128 stands for zero in the data rows.
Here are some points, one per row:
[102,160,206,69,156,83,152,155,122,54,179,194,204,119,152,111,128,142,148,180,122,123,107,175,127,156,114,150,58,73,160,118,162,143,70,90,117,113,115,184,191,120,76,77,167,190,145,113,127]
[180,109,170,46,122,145,177,91,133,157,133,182,80,152,178,125,119,105,179,179,111,66,93,126,38,159,145,31,183,164,98,60,146,102,121,116,188,55,106,154,58,157,105,87,104,138,137,130,139]
[169,122,87,72,129,90,135,142,180,146,126,167,81,58,169,120,118,99,146,189,52,216,155,145,107,169,153,105,105,127,119,224,22,149,195,117,40,142,107,140,125,132,157,74,144,102,89,89,69]
[79,138,144,134,73,83,136,115,159,134,54,129,142,127,159,124,169,187,104,77,103,118,127,207,127,147,84,160,112,110,142,62,80,82,102,115,95,134,228,55,125,218,148,59,129,101,119,160,140]
[131,83,112,59,152,86,145,113,71,136,112,186,167,101,104,146,145,108,87,50,160,160,91,112,147,51,102,75,109,135,182,119,183,89,153,89,127,182,119,163,49,141,162,107,144,138,94,84,68]
[138,107,133,153,138,159,178,139,169,134,186,162,114,170,111,180,135,175,12,146,111,172,222,147,202,156,88,115,173,146,133,148,157,130,51,157,134,124,177,160,48,89,159,144,211,86,89,149,124]
[117,137,137,100,237,145,81,163,132,163,110,108,181,109,123,122,127,132,52,101,165,129,140,58,71,200,147,140,202,83,145,137,96,194,181,103,187,75,187,110,134,152,125,163,91,122,111,100,72]
[152,167,116,149,143,91,97,141,101,121,117,131,88,131,142,111,99,99,139,161,102,177,117,156,96,25,159,149,185,25,172,117,197,143,167,208,190,149,103,82,132,186,123,115,123,128,85,89,67]
[167,118,170,75,125,135,116,145,139,180,173,149,125,204,176,52,163,211,153,40,115,129,99,124,93,104,149,210,181,148,121,201,113,101,145,150,122,153,110,166,110,110,99,132,97,143,159,190,124]
[125,68,183,233,132,151,99,91,109,89,118,124,125,206,126,139,141,102,102,110,132,205,105,98,115,162,175,132,98,123,127,93,142,127,149,149,66,96,141,115,115,145,167,108,137,233,183,130,86]
[118,143,59,203,186,83,112,154,162,177,203,140,140,170,133,115,144,74,164,166,109,95,86,152,78,75,76,92,110,180,169,168,113,70,81,92,112,60,154,166,156,185,111,148,140,159,111,179,131]
[89,65,167,176,134,124,83,106,159,207,122,95,69,124,155,168,123,139,155,133,101,85,170,140,182,160,160,77,150,105,111,177,155,149,83,45,109,186,58,153,174,148,179,45,117,85,135,92,120]
[116,121,173,114,169,89,103,108,122,158,186,177,127,206,104,127,66,65,166,92,198,78,161,142,119,162,104,207,61,163,135,90,115,127,153,173,173,100,70,103,164,104,142,106,174,86,31,86,173]
[59,112,115,131,88,124,84,143,186,95,150,139,141,98,184,120,114,87,157,75,110,176,167,125,186,111,110,164,148,135,36,150,135,158,152,131,214,160,178,163,78,181,58,134,128,171,132,132,184]
[156,65,95,143,154,87,121,172,149,55,114,99,60,35,114,84,78,202,142,106,203,142,80,151,170,149,114,96,154,189,64,106,106,78,98,175,155,100,118,137,157,130,142,110,108,152,119,144,89]
[112,88,107,137,188,213,202,142,158,137,142,97,171,80,124,162,113,134,192,98,149,72,143,201,92,147,168,124,144,87,178,133,126,66,159,196,104,143,160,172,151,118,119,127,184,113,163,108,134]
[173,123,106,78,133,147,91,110,158,33,92,163,104,170,169,175,84,82,134,151,103,100,217,55,154,86,99,102,172,164,212,148,114,72,109,92,110,179,150,66,212,134,174,124,109,137,183,147,123]
[106,174,182,175,139,118,80,60,61,152,143,94,127,68,125,162,146,163,90,160,152,182,157,172,83,100,131,100,99,187,153,118,50,87,159,142,178,172,94,120,122,94,62,120,166,164,170,111,128]
[153,218,111,165,151,78,184,116,99,123,85,118,92,164,133,149,94,175,84,106,158,138,131,117,192,152,146,77,127,101,119,148,183,151,247,132,66,117,166,134,177,143,34,100,136,106,118,120,188]
[85,104,130,152,104,93,200,68,140,82,137,131,152,177,27,139,150,117,111,130,112,60,90,85,176,98,161,131,140,73,62,149,49,99,109,169,92,128,75,162,117,135,137,213,57,206,80,171,128]
[124,148,96,125,164,133,100,128,165,83,85,86,177,171,119,119,168,74,106,124,117,128,32,144,93,139,191,95,151,141,146,196,124,192,50,181,140,140,147,62,57,69,107,101,101,119,122,15,194]
[141,131,111,104,16,142,71,177,97,119,100,78,142,155,89,98,17,108,111,77,81,110,118,178,60,195,75,87,158,101,118,151,139,106,118,102,122,156,130,116,105,93,73,168,136,144,78,147,87]
[125,133,67,91,102,144,101,110,175,172,103,93,154,110,182,176,173,122,182,123,192,139,121,103,122,166,46,123,133,53,104,114,174,148,80,165,84,123,71,72,123,103,68,128,129,155,127,217,111]
[206,125,172,204,77,109,194,129,147,103,164,143,131,78,81,182,127,146,191,58,119,168,161,77,113,136,127,130,143,124,142,152,80,216,81,37,125,103,117,85,132,158,75,167,112,62,136,109,138]
[155,190,112,132,112,103,172,198,108,151,134,118,117,130,141,98,112,89,110,101,167,124,102,129,73,127,122,87,107,104,135,79,112,199,139,109,154,245,146,182,135,145,228,119,134,193,188,143,188]
[105,66,99,139,143,145,178,123,104,184,93,187,128,137,146,60,106,95,81,141,59,119,97,144,86,108,80,153,110,171,84,73,118,172,99,188,148,156,122,176,254,94,57,124,107,57,164,128,109]
[125,101,188,104,127,37,158,152,117,170,103,102,137,118,130,156,117,150,204,148,97,149,83,138,136,114,155,92,88,148,92,171,147,176,133,129,202,160,207,51,141,24,147,162,143,149,128,184,99]
[89,112,182,74,121,62,121,171,118,134,166,63,122,176,92,62,124,98,181,230,196,140,146,100,134,116,134,91,156,139,121,97,107,111,129,143,69,134,124,147,100,183,97,153,133,24,209,115,91]
[150,178,127,116,167,139,135,149,98,150,149,39,131,141,46,138,149,166,152,127,25,131,136,127,194,182,31,164,122,125,158,99,142,144,168,150,157,73,82,123,100,165,168,118,80,133,190,72,135]
[171,185,94,83,130,194,53,143,105,152,148,171,181,110,61,161,94,138,89,163,149,94,75,176,156,67,129,167,169,108,2,119,153,138,152,111,82,128,117,58,163,131,158,78,201,136,167,139,125]
[78,120,126,146,124,178,111,250,147,49,137,170,79,96,128,196,143,166,82,126,116,74,164,131,111,121,178,123,58,126,134,172,126,133,155,126,148,184,60,68,101,168,133,148,90,56,138,181,127]
[136,126,141,112,98,122,116,145,48,74,96,55,161,133,147,149,218,106,95,103,126,185,146,145,94,95,149,106,132,113,93,148,152,131,161,137,158,44,106,171,202,109,193,79,142,101,75,195,218]
[169,53,57,134,105,120,115,100,110,145,188,59,152,150,193,81,79,171,101,133,115,65,86,34,171,102,179,156,62,97,165,59,83,95,104,71,161,48,115,128,95,110,87,150,182,100,143,115,137]
[112,152,132,155,204,171,162,158,22,130,62,140,121,136,182,68,170,78,187,134,135,104,130,139,180,147,141,188,174,143,107,80,95,121,101,50,104,106,89,129,90,88,133,203,171,143,84,133,131]
[89,164,62,103,67,127,120,115,26,153,166,120,196,86,209,222,72,139,139,184,149,110,121,69,109,146,139,179,157,188,103,117,134,134,153,168,87,139,158,144,112,128,162,69,19,143,139,120,102]
[160,97,83,113,134,111,62,11,119,91,140,168,58,101,92,96,151,126,129,192,149,83,157,201,121,170,150,162,125,133,196,168,150,226,129,105,125,170,162,147,96,129,148,158,98,89,133,181,154]
[171,228,141,149,127,138,123,99,176,89,99,89,59,126,86,188,163,88,115,126,159,154,59,133,140,135,121,206,85,88,96,98,132,51,157,86,156,146,160,199,121,68,139,112,89,92,172,97,73]
[128,115,136,155,96,128,74,161,136,154,64,181,134,98,112,131,183,184,134,149,134,54,183,45,63,95,82,141,113,121,96,143,199,131,166,152,82,141,161,150,130,86,150,156,169,158,132,10,148]
[127,94,128,85,62,139,168,161,185,216,107,99,123,139,104,156,136,119,154,183,131,152,80,129,164,120,189,197,173,205,221,89,157,108,127,123,130,100,81,133,179,169,107,166,128,174,88,118,156]
[60,178,146,132,67,189,105,87,154,123,230,151,109,132,156,26,159,155,199,94,101,125,59,116,167,115,134,45,128,150,156,56,116,167,163,168,117,98,147,140,208,108,155,153,117,97,79,117,70]
[78,143,120,159,150,128,181,77,213,110,109,98,147,74,82,52,102,119,109,147,99,128,243,128,73,81,186,136,129,153,151,137,180,139,140,67,89,129,79,70,105,68,142,98,54,118,123,157,105]
[158,175,146,95,161,234,121,100,88,146,76,109,125,77,64,116,117,98,139,149,90,129,183,60,142,138,207,97,44,159,103,161,158,81,62,175,108,151,154,109,107,212,123,144,111,108,99,157,128]
[102,136,170,143,164,167,115,86,119,150,62,156,109,121,184,129,20,147,135,157,153,171,61,141,147,100,78,131,89,58,147,207,125,103,133,127,115,92,107,129,133,136,194,148,64,108,174,107,222]
Along one direction, these points spread out more than along any other. Take the direction at right angles to it along which they spread out most. Then take the direction at right angles to both along which they spread out most. Go by this last direction. For each point below, how far along it does it lie, from 0 to 99? 50 is the average, and the first point above lies past it. One standard deviation of the points above along it is 16.
[158,175,146,95,161,234,121,100,88,146,76,109,125,77,64,116,117,98,139,149,90,129,183,60,142,138,207,97,44,159,103,161,158,81,62,175,108,151,154,109,107,212,123,144,111,108,99,157,128] 40
[160,97,83,113,134,111,62,11,119,91,140,168,58,101,92,96,151,126,129,192,149,83,157,201,121,170,150,162,125,133,196,168,150,226,129,105,125,170,162,147,96,129,148,158,98,89,133,181,154] 62
[153,218,111,165,151,78,184,116,99,123,85,118,92,164,133,149,94,175,84,106,158,138,131,117,192,152,146,77,127,101,119,148,183,151,247,132,66,117,166,134,177,143,34,100,136,106,118,120,188] 42
[156,65,95,143,154,87,121,172,149,55,114,99,60,35,114,84,78,202,142,106,203,142,80,151,170,149,114,96,154,189,64,106,106,78,98,175,155,100,118,137,157,130,142,110,108,152,119,144,89] 49
[105,66,99,139,143,145,178,123,104,184,93,187,128,137,146,60,106,95,81,141,59,119,97,144,86,108,80,153,110,171,84,73,118,172,99,188,148,156,122,176,254,94,57,124,107,57,164,128,109] 76
[138,107,133,153,138,159,178,139,169,134,186,162,114,170,111,180,135,175,12,146,111,172,222,147,202,156,88,115,173,146,133,148,157,130,51,157,134,124,177,160,48,89,159,144,211,86,89,149,124] 21
[85,104,130,152,104,93,200,68,140,82,137,131,152,177,27,139,150,117,111,130,112,60,90,85,176,98,161,131,140,73,62,149,49,99,109,169,92,128,75,162,117,135,137,213,57,206,80,171,128] 7
[125,68,183,233,132,151,99,91,109,89,118,124,125,206,126,139,141,102,102,110,132,205,105,98,115,162,175,132,98,123,127,93,142,127,149,149,66,96,141,115,115,145,167,108,137,233,183,130,86] 26
[102,136,170,143,164,167,115,86,119,150,62,156,109,121,184,129,20,147,135,157,153,171,61,141,147,100,78,131,89,58,147,207,125,103,133,127,115,92,107,129,133,136,194,148,64,108,174,107,222] 57
[167,118,170,75,125,135,116,145,139,180,173,149,125,204,176,52,163,211,153,40,115,129,99,124,93,104,149,210,181,148,121,201,113,101,145,150,122,153,110,166,110,110,99,132,97,143,159,190,124] 50
[169,53,57,134,105,120,115,100,110,145,188,59,152,150,193,81,79,171,101,133,115,65,86,34,171,102,179,156,62,97,165,59,83,95,104,71,161,48,115,128,95,110,87,150,182,100,143,115,137] 28
